R: several groups of rows, each row roughly a mix of its group's hidden directions
R (96 x 10)
[[-29   0  10  14 -11 -49  24  -8  26 -12]
 [ -9 -29  -8  53  -4 -32  13  -7  -3   9]
 [ 25  -9  -3  26  10  40 -29  13 -26  21]
 [-24  21  44 -12  14  -3  13  -9   7  40]
 [ 30  -2 -27  49  12   2  11   4 -27 -12]
 [ 12 -26 -13  -6  31  24   0  -4  12 -49]
 [-11  18 -12  30 -12 -42 -15 -12  29 -22]
 [ 21   6   4  50 -16  -4   0  30  -3  31]
 [-15   2 -38  27  37  12  28  -2 -10  17]
 [-30  10  -1 -39   9  19  29 -35  -6  -7]
 [  6 -11   4 -15  14   9  59  -2 -30  13]
 [ -5  38 -18  24   7 -29  -1 -10  40   9]
 [ 27   6  -5  -8  -3  -8 -39  -5  51   7]
 [-20  27   1 -48  35  13  -6 -14   8   7]
 [ 23 -21   6  51 -27 -16  -3  22  -3   4]
 [ 33   8  -1  43   2 -10  -8  35  -4  27]
 [-33 -13  -8 -24 -24  18  21 -34  -2 -26]
 [-32  24  -3 -16 -12  25 -34   9  29  22]
 [ -4  -9 -18  28  -8 -19 -30   4  35 -36]
 [ 12 -25  -4 -22  23  43  17  25 -12  20]
 [ -1  15  43   1   6 -17 -23 -34  11 -29]
 [ 28 -30  -7 -35  -6  18  37  20  -8   2]
 [-10  -1   4 -14  12 -18  54   0 -36  14]
 [ 25 -25  23  43 -14 -30  -4  20  -4   6]
 [-20  17  48   3   0 -19  -7   0  40 -10]
 [  3  18  51  -6   2 -21  -3 -39   3 -12]
 [ 20 -28  -5  37  13  23 -18   8 -24  29]
 [  2  15   7  18 -20 -14 -24 -24  38 -37]
 [-38   4  28  13 -19 -37   3   0  32   1]
 [ 13   6  17  35 -19   1 -44 -23  20 -15]
 [ -4  13 -34  31  14 -22  -8  10  44   1]
 [ 11  15  20   8  43 -13 -26 -17  35 -12]
 [ 36 -20  23 -35  10   3 -11  18  25 -23]
 [ 29  14  29  14  -2  34 -13 -28  30   0]
 [ 27  11 -11  48   2  24 -17  14 -28  -4]
 [  7  18 -27   6  21  18 -18  17  45  23]
 [ 29 -22 -13 -35 -41  15  20  -5   3   9]
 [  3  -4  47 -24 -27  -7  -1 -16 -15 -33]
 [ -1 -30  -6  51   4 -33  15 -13  -3   6]
 [ -8  -4 -26 -15  28   1  28  31 -16  37]
 [-29 -12   9 -55  -1  -8  11   2  20  22]
 [ -6   7 -20 -10 -11  -1 -34   6  46 -35]
 [ 14 -35  -5  17  -2  22 -26  10  29 -37]
 [  7  -1 -41  11  24   5  -1  36  18  33]
 [-27  21 -20 -46  13  27   1 -21   5 -10]
 [ 20 -34   4  38 -27 -17  23  -1 -18 -17]
 [  6 -43  -3  24  11  14 -12   6 -17  43]
 [ 19   2  43 -29 -35 -17 -19  -6  11  -6]
 [ -5  20  50   1   3 -22 -20 -30   5 -20]
 [ 33 -20 -39  16  -5  -4 -11  13 -10 -37]
 [ -9  -3  22 -57   6  23 -17   1  14  18]
 [-12  24  13  24  11 -18 -41 -27  25 -13]
 [ 36  12  17  28  35  28  -7  20  -8  -6]
 [ 12   6   0  -5  32  21  41   6  -4  41]
 [ 30 -18   5 -21  11  10 -20 -12  36 -36]
 [ 17 -32  32 -11  -2  31  22  -7 -34  -8]
 [ 28 -22 -15 -21 -11  14 -29  13  36 -24]
 [ 23  -3 -13  58  11   9  -1  15 -24   3]
 [ 22   6  22  19 -14  25 -39 -22  27 -13]
 [ 24 -20 -23  43 -33  -1  -8  21  -5 -13]
 [ 26 -12  -5  52  15  19 -12  11 -24  11]
 [ 27   0  14  19  -1  38 -31 -11  36  -5]
 [-10   5   2  23 -23  15  52 -15 -20  17]
 [  7  20  22 -53  25  17   5   8  17 -11]
 [ -2  -2  12 -20  13  -4  60  -6 -25   7]
 [-34  12 -21 -32 -14 -38  -5  14 -21  -6]
 [-11  20  14 -15  -1 -35  22 -17  29 -36]
 [ 14  -1  48  -7  43   9  -3   5  26   2]
 [ 40  -9 -11  39  24  21  -7   2 -27  -2]
 [ -9   1 -57  24   2  14   9  -6   5  29]
 [-14   6   2  -5   7 -25  41  -1 -42  27]
 [-13 -29  12 -34   3 -17 -22 -19  13 -39]
 [ 21 -12   8 -23  38 -30 -32   6   7 -22]
 [-31  -1   8  -2 -11 -48  27 -10  27 -11]
 [-16  -1 -42  27  36  12  10  24  -6  15]
 [-18  21  31 -34  34  -2  15 -19   2  22]
 [ 34 -21 -12 -25 -10   9 -26  19  38 -10]
 [ 32 -19 -15 -22 -13   9 -29  14  41 -12]
 [ 10   7  -1  21 -14  11 -53  -7  35 -13]
 [ 25 -28 -18 -15  30  24   7  -3  21 -34]
 [ 20 -14  12 -23 -28   9  -8 -40  16 -33]
 [ -1  24  22   5 -15 -28 -46   8  24  16]
 [ 13 -21  26 -25   1  39  10   2 -38  13]
 [-21  29 -14 -12   2 -43  36  -9  14  -9]
 [-31 -40  12  -4 -13 -11 -12  -7   9  43]
 [ -9   3  -1  23 -26 -26 -43 -11  15 -31]
 [ -4  -5 -18   6 -16  18  52 -26 -26 -13]
 [ 26 -10  35 -27   2  -3 -19 -13  23 -37]
 [-32   7 -23 -41  -6  27 -11 -19  13 -20]
 [ 10  32 -33   2 -22  31 -13  19 -29 -10]
 [-10 -10  49 -11  15  14 -25   9  25  26]
 [ -4   8  50  -5  24 -16   4  -4  39 -13]
 [-28  -6  18 -29  -2 -37  19 -16  33  -7]
 [  2 -30  30  14 -11 -21  40 -23 -19  -9]
 [ 31 -25  11  40 -12 -28 -15  24  -1  -4]
 [ 17   1  25  23 -22  11 -33 -27  23 -28]]

the one row of each list that fits no group (the others fit one group, some only roughly)
- K_303: [-47 -17   4 -17 -25 -29   9  -3  22  16]
- K_490: [ 16 -18  30  16 -24  22 -39 -18  -5 -22]
- K_174: [ -5 -40 -33  19 -16 -21  12 -10 -27  18]
- K_84: [-11  28 -11  -5 -20  -8 -59   1  14   4]
- K_663: [ -9   8  38   2   8  -5  -9 -41  -4 -41]
- K_11: [ -4  29 -22  28   8 -13 -31   7  15  39]
- K_612: [ 14 -25 -42  35 -21  -9  -1  20  15 -11]
- K_71: [-13  -7  -1   8  27  13  46 -14 -38 -12]
- K_361: [ 10  12 -17  -6  11   3 -53  33  23  -1]
- K_639: [-15  -9 -34  17  33  17 -21  37   7 -13]
- K_204: [  3   2  15 -30   2  45 -35  13  -5  24]
 | K_612
- K_256: [-11  34  -9 -26  15  -8  45  -1   6  28]
- K_96: [ 28 -26  14 -25  34  13  11  26  11 -26]
- K_825: [  6  40  15   5 -12   2 -16 -28  45  -6]
- K_545: [-14  -9  28  -2 -12   3 -13  -6 -19 -58]
- K_845: [ -1 -21  -8  46 -46   8  15   5  -7   3]
- K_605: [ 14 -17   6  58  25 -19  14  -4   0  -4]
- K_509: [-12  17  -7  33  30 -12 -44  -4  22 -12]
- K_607: [  7  22 -16   1  12  14  52 -17 -31   9]
- K_764: [ 24  23 -18  10  24  -1 -37  34  10  18]
- K_866: [ 22  -3 -18   5  16  29 -45  34  -9   5]
- K_354: [ 35 -33  13  22   6 -38  -8  11  -9 -18]
- K_533: [-33  -9   1 -55 -26  -4  -1  -6   8  12]
- K_767: [ 19  16  -3   6  33  -9 -29  -6  48  11]
- K_294: [  0 -29 -27  29  -7 -38  27 -15 -16  -3]
 | K_866
- K_696: [-10  17  25 -30 -16 -17  34 -29  -8 -23]
- K_576: [ -5  -2  -6  -2 -11   1 -58  24  31  -5]
- K_83: [  3  16  27  35 -23 -28  -4 -36   5 -18]
- K_573: [-24   2 -21  23   9  12  40 -22 -36   3]
- K_655: [ 27 -20  29  19  37  23 -16   7   0  24]
- K_472: [-31  22   7  27  20 -17   7  20 -27  33]
- K_857: [ 21 -31  20  24 -12  -9  -6   3 -27  42]
- K_581: [ 11  11  -6  -3  18   4  56 -16 -32   9]
- K_50: [ 13  -3  13  12   7  -8  57 -20 -29   8]
- K_959: [  1 -11   7   5  -6 -12 -61  23  23  -4]
 | K_857
- K_424: [-15  12  45   1   1 -15  -1 -37 -17 -29]
- K_186: [-19  10 -39 -38 -21 -21  26  -9  -8  -5]
- K_536: [ 22 -31 -13 -28 -16  26  32 -20  -4 -18]
- K_462: [ 16 -14  36  23 -26   6 -24 -32  -7 -24]
- K_275: [ -8  10 -19 -21   2 -13  18   3  47 -38]
- K_518: [ 19  -9  23 -16  17  34  41  -5 -20  18]
- K_960: [ -8  33  48   1   7 -29 -19  11  -8  15]
- K_669: [  1  18  35  10  35 -21 -34  14  17 -13]
- K_147: [ 13 -18  -4  45 -35  -8 -19  29  10   6]
- K_553: [-17 -18   9   5 -20  -5 -52  15  31  -9]
- K_779: [-20   0   1   9 -32   9 -45  20  32   9]
- K_985: [ 33  -3  11  45  39   0  14   8  -4 -11]
- K_90: [-17  -3  39  -5   9  -3  30  11 -47   0]
- K_282: [ 26   5  11  31 -35 -40  -2   7   5  22]
 | K_282
- K_991: [ 24  -3  32 -14  -1  -5 -14 -42  19 -31]
- K_221: [-18  20  28 -22  38  10 -17  -4  34 -13]
- K_358: [ -9   1  43 -19 -45 -12  -6   7 -24  -1]
- K_747: [-16 -30 -34 -21  17  -6  20  36  -1 -17]
- K_816: [ 10   1 -30 -30  19   2 -39   5  11 -35]
- K_900: [25 -3 10 58 28 -9 12  6  2 -6]
- K_259: [-38  24  14  32 -17 -17   3  -3 -33  13]
- K_108: [ -5 -38 -20 -30  12  21   2  40 -13  -3]
- K_427: [-28  28   5  26   9 -18  13 -35 -14  30]
- K_17: [ -2  50  27   2 -10 -12  -2 -39   9   7]
- K_355: [ 18 -23  31  10 -12  25  -9  -7 -45  19]
- K_884: [ 29  28  12  31   7  15 -14 -24  25  27]
 | K_221
- K_708: [ -1   4  14  30  -6 -24   4  44   1  38]
- K_806: [ 11 -30 -30 -10  -9  29   1 -11  12 -44]
- K_794: [-27  39  -5 -27  12  29 -11  -2  17  27]
- K_79: [ 14 -13 -30  -2  -9   6 -43  20  38  -8]
- K_751: [-13  17   2 -55 -21  25 -20   3  -1   9]
- K_362: [-21   0 -43 -17  16 -21  12  38 -12  12]
- K_360: [ 15 -38 -15  27  17  32 -22  23   8   9]
- K_861: [ 20  -2  32  19 -19  27 -42 -21  -1  -3]
- K_643: [-31   5  25   0 -11  -5  27 -10 -50  -8]
- K_919: [ 29 -18  33  13  -6  45 -12 -17 -14   7]
- K_165: [  8  33  28  24 -20  -5 -23 -39  13  -1]
 | K_708
- K_175: [ 28  -8  25  32   0  11   0 -26  29 -31]
- K_431: [ 18  14  24  -4  27 -23 -34  -2  39   8]
- K_418: [-18  20  35  14  -8   4   7   8  10  51]
- K_308: [ 11  -1 -30 -29  20   0 -39   6  10 -35]
- K_74: [  8   4 -24  -9 -34 -10  10  11  10  53]
- K_324: [-14 -14  -1 -12 -32  18  35 -13 -43  -5]
- K_980: [-21  17   8  26   2 -10 -45 -23  15 -28]
- K_349: [ 17 -17  60 -13 -12  -2 -10  -3   1 -23]
- K_441: [  3  -8  -4  37 -32  -1 -36  31  19   9]
- K_52: [ -7 -15 -42   6  -8 -35  38 -16  -5  -9]
- K_950: [ 11 -10 -26 -25  26  31   7  36  24   7]
- K_75: [  7   6 -27  -1 -31   3  10  11  -1  56]
 | K_349
- K_755: [-22 -20  29  -1  14 -40  23  -8  31   5]
- K_370: [ -4  15  -5 -12  16  14  54 -26 -25   5]
- K_148: [ 10  -7 -28  12  34  22   6  30  29  25]
- K_239: [-15  24 -46 -19 -31  -9  14  -3 -11 -20]
- K_601: [-22  -1  -4   6 -16   5  40 -35 -39   1]
- K_297: [-20  35 -12  12 -22  35   8   9   6  37]
- K_513: [ -6 -34  13  25 -31 -11  32 -19 -17 -19]
- K_223: [ 37 -32  12  24   6 -38   0   8 -12 -18]
- K_447: [-10  18 -14 -37  20  -9  50   6   4  12]
- K_160: [ 13  -7  29  22   6 -20  47 -10 -23  18]
- K_6: [ -6 -16 -55  20   3  22 -15  23   9   0]
- K_915: [-12  17 -14  -2  -2 -23  26 -12  41 -37]
- K_158: [  3   7 -12  22 -31   2  34 -23 -33 -28]
- K_608: [ 13  -1 -14   8  -2  -8 -53  38  21  -2]
 | K_158
- K_444: [ 23 -23  -6  22  29  40  -2  19  25  10]
- K_841: [ 17  -4 -35  41 -25  15  27   2 -17  -5]
- K_968: [  5 -16   8 -16  38  -8 -14 -34  -8 -40]
- K_896: [ -3  -8 -30 -32  13   9 -38   2  12 -37]
- K_976: [ 40 -24   6  24  11 -36 -13  20 -10 -17]
- K_665: [-13  30   1  19  -9 -53  14 -24   6  -5]
- K_173: [-11  -4   4  -8 -15  -6 -58  18  31  -2]
- K_993: [  3  23 -23 -22  27  14  37 -23 -27  -7]
- K_417: [-30  -2 -20  22  -6  16  27 -10 -46  -8]
- K_570: [ 10  -1  17  50  21 -26  25   1  15 -18]
- K_757: [ 34  -1  15  51  26  10  -8  -4 -11 -12]
- K_528: [-21  22  20 -11   7  13  44 -23 -12  28]
 | K_968
- K_901: [ 20   6  26  19 -17  21 -49 -22   1   0]
- K_467: [-21  23  24  17 -16 -26 -48   4   6  -4]
- K_872: [ 23 -37   5  17   7  43 -27   9  14  -5]
- K_319: [-12  10   6  34 -28   8 -24  26  19  36]
- K_134: [-13 -20 -44   7   6  28  24  21 -26   4]
- K_371: [ 18 -30 -41 -17  -3  32  29   8   5   3]
- K_782: [ 15 -35  -4  15   6  37 -36  26   0   4]
- K_271: [ 18  14  18 -17 -15 -20  23  16   0  51]
- K_790: [-27  33 -33 -22  -5  38  -8  -3  10   8]
- K_482: [ 26 -14   1 -45  29  32  -3   1  -6  16]
- K_603: [ 36 -15   6  19 -17  43 -19   9 -23  -8]
- K_377: [ 16 -34  -9  -7   9  46 -23  26  11  -5]
- K_775: [ 20 -31  25   3  10  19  46  -6 -19 -10]
- K_970: [ -5  -3  -7  -3  14   5   1  21 -44  50]
- K_683: [  0 -29 -32  -2  13  28  24  31 -20 -18]
 | K_603
- K_208: [  3 -10  11   5  -9 -17 -55  24  30  -5]
- K_407: [ 12   3  30 -43  38   4  12  -3  24  -9]
- K_384: [-11 -10 -32  31 -36   8 -18   7 -30  17]
- K_619: [  7  -6 -18  -3   1  30 -43  19  37 -13]
- K_947: [  2 -13  -7 -38   5  36 -19   8 -14  39]
- K_144: [ 41 -13  16  28  19 -35  -7  23  -9   4]
- K_500: [-13   6 -42  29  33   5 -28   4  21  -1]
- K_693: [  3  28  12  21   1 -10  20 -42  15 -37]
- K_280: [-10  -3  20  24   7 -47  30  -8  23 -18]
- K_514: [ 20  14  32  20 -13  26 -32 -28 -12  16]
- K_949: [-16  42 -31 -17   5  37  -7   6   9  18]
- K_540: [-16  33 -31 -21   0  37 -21  10  16  17]
 | K_693
- K_734: [-32   1 -45   5  -6   8  17 -22 -33  -5]
- K_646: [-25  22 -17  31   6 -20 -10  26 -11  37]
- K_565: [-17  28  19  27  22 -23 -38  21   4   9]
- K_230: [ 25  -5 -20  45 -22  -1 -21  34   1   5]
- K_783: [-17  -1  33  16 -17  -2  42 -15 -11  32]
- K_493: [ -6  23 -32 -27 -42  21 -19   2 -13  -3]
- K_226: [  9  30  29  -2 -14  -1   6 -42  27 -24]
- K_100: [ 11   5 -17  21   4  18 -42   6  46  -3]
- K_237: [ 27 -21  29 -13   1  53   1  -7  -2  -5]
- K_580: [ 21   5  42  18 -20  21 -24 -33 -11   3]
 | K_734
- K_574: [ 46  14  -8  15  25  31 -11  -3 -21 -20]
- K_865: [-15  11 -19  35  52   0 -11 -11  12  -8]
- K_315: [  3 -22  15 -27 -33  15  30   0 -34 -18]
- K_736: [ 39   1  15  41  37   8   1   6  -3 -15]
- K_118: [-32   5  -8 -49 -36   1 -11  -3   7  13]
- K_572: [-23  22 -31 -10   8 -38  22   7  28 -12]
- K_461: [ -1  18  29 -34   0  38 -31  15   9  10]
- K_54: [-39   7  15 -43   6  11   7 -34   6 -10]
- K_600: [ 25  -5 -19 -15 -23   1 -21  24  39  28]
- K_502: [-12 -12 -47   5 -19 -29  33  -7 -16  -4]
- K_93: [ -7 -23  -6 -45  12  23   5 -22  -2 -37]
- K_287: [-41  22   6 -32  -5  30   5 -22  14  18]
- K_494: [  3  -4   3   8 -12  -7 -57  25  30   4]
- K_65: [-12  13  21 -15 -12 -29  42 -24 -27  -9]
 | K_93
- K_22: [ -6  42 -25 -10   8   3 -22  10  40  18]
- K_119: [ 11 -29 -14  32   5  18 -42  22  -7  17]
- K_77: [-24  13  23  25   5 -16 -50   5   3 -19]
- K_320: [ 31 -28 -25 -27  -1  20  38   5   8  10]
- K_161: [ -4   7  23 -24  -2  41 -37  17   2  24]
- K_302: [ -6 -10   4 -45   6  17 -10 -38 -11 -31]
- K_596: [  1  -2  21  -9 -11  16 -17  -2 -52  35]
- K_710: [-31  22  -5 -14  -7 -48  25  -5 -20   8]
- K_109: [ 11  20  21  30  -8 -15   9 -39  31 -20]
- K_871: [ -5 -28  13 -36  -2   1  35   0 -22 -34]
 | K_302
- K_544: [-15 -37  -3 -29  -7  -5  15  19 -39 -22]
- K_228: [25 -9  6 59 27 -9  9  2 -6 -8]
- K_964: [-19  12 -35 -11  19 -33  34  18  17   1]
- K_400: [  5 -23  -4  30 -29  -1  42 -14 -25 -14]
- K_367: [ 25 -32 -34 -19  15  29  16  17  19  -4]
- K_295: [-36  -7  36 -20 -13 -20  -8  -7  36  13]
- K_12: [-14  20   8  -4  -3 -40  45 -23 -13 -12]
- K_754: [-12 -35 -28 -17   8  -3   1  37 -34  11]
- K_741: [ 29  12 -36  12   8  -7  28  -8 -21 -35]
- K_799: [ 16   6  -8 -58 -23  -2   5 -19  17 -15]
- K_939: [-12   5 -46  35  26  11 -18  -8  20   6]
 | K_799
- K_98: [ 13  23 -10 -14  27  -1 -51  21  16   4]
- K_630: [ 13 -23  18 -20  15  32  44   0 -22   7]
- K_667: [ 10  27 -11 -20  24   1 -49  21  19   5]
- K_730: [-17  -3 -35 -27  14   3  -8  40 -12  29]
- K_446: [-15  31  30  13 -14 -27 -43  -3   5   6]
- K_972: [ 15   4   4   7  18  -4  56 -17 -33   4]
- K_894: [ 21 -17   7 -46  30  31 -12   0   1  16]
- K_187: [-28  31  -7 -13 -28 -36 -28 -12  -2 -12]
- K_849: [-35  24 -15  37  11 -39  -6   2  -7   2]
- K_167: [  0  23  26 -23  16 -20  23  -6  32 -34]
- K_505: [-10 -35 -29 -29  16  13  15  38  -5  -8]
- K_750: [-31   8 -31  32  21   6   7  27 -24  18]
- K_153: [  9  -3  -8  19 -14  -3 -52  34  23   3]
- K_155: [ 28 -24   8   6  25  47   4  13 -11  24]
- K_125: [ -1  12  -8  -4   8  15  57 -24 -28   4]
 | K_849
- K_539: [ 28 -27  28  -1   7  49   9  -4 -14   9]
- K_828: [ 13  16  -1  31  -9  11 -53   0  11  26]
- K_650: [ 33   9 -16  11  30 -11 -33  38   7   6]
- K_938: [ -4   7 -18 -32  18  17  36 -33 -19 -18]
- K_298: [ -3  25  35  10  -8 -27 -31 -29  24  -1]
- K_453: [  0 -14  23  33  32 -34  17  -1  27  -5]
- K_958: [-18  -3  -2  11 -18   8  41 -23 -45   4]
- K_627: [-29  23 -36 -22  -1 -33  -1  22  20  -7]
- K_675: [ 11 -21   2   1 -21  30 -48   5  13 -27]
- K_323: [ 37 -12 -29  39  -8 -13   5  18 -21 -16]
- K_862: [ 20  -7 -26 -16   1   4  26  28   9  47]
- K_817: [ 20  -6  19  51  35 -13  10   8  10  -5]
- K_931: [ 20  12   5  16  -2  17 -22 -15  53 -22]
- K_29: [ -6  47   3  -7  13 -43  26  -8   1   2]
 | K_29
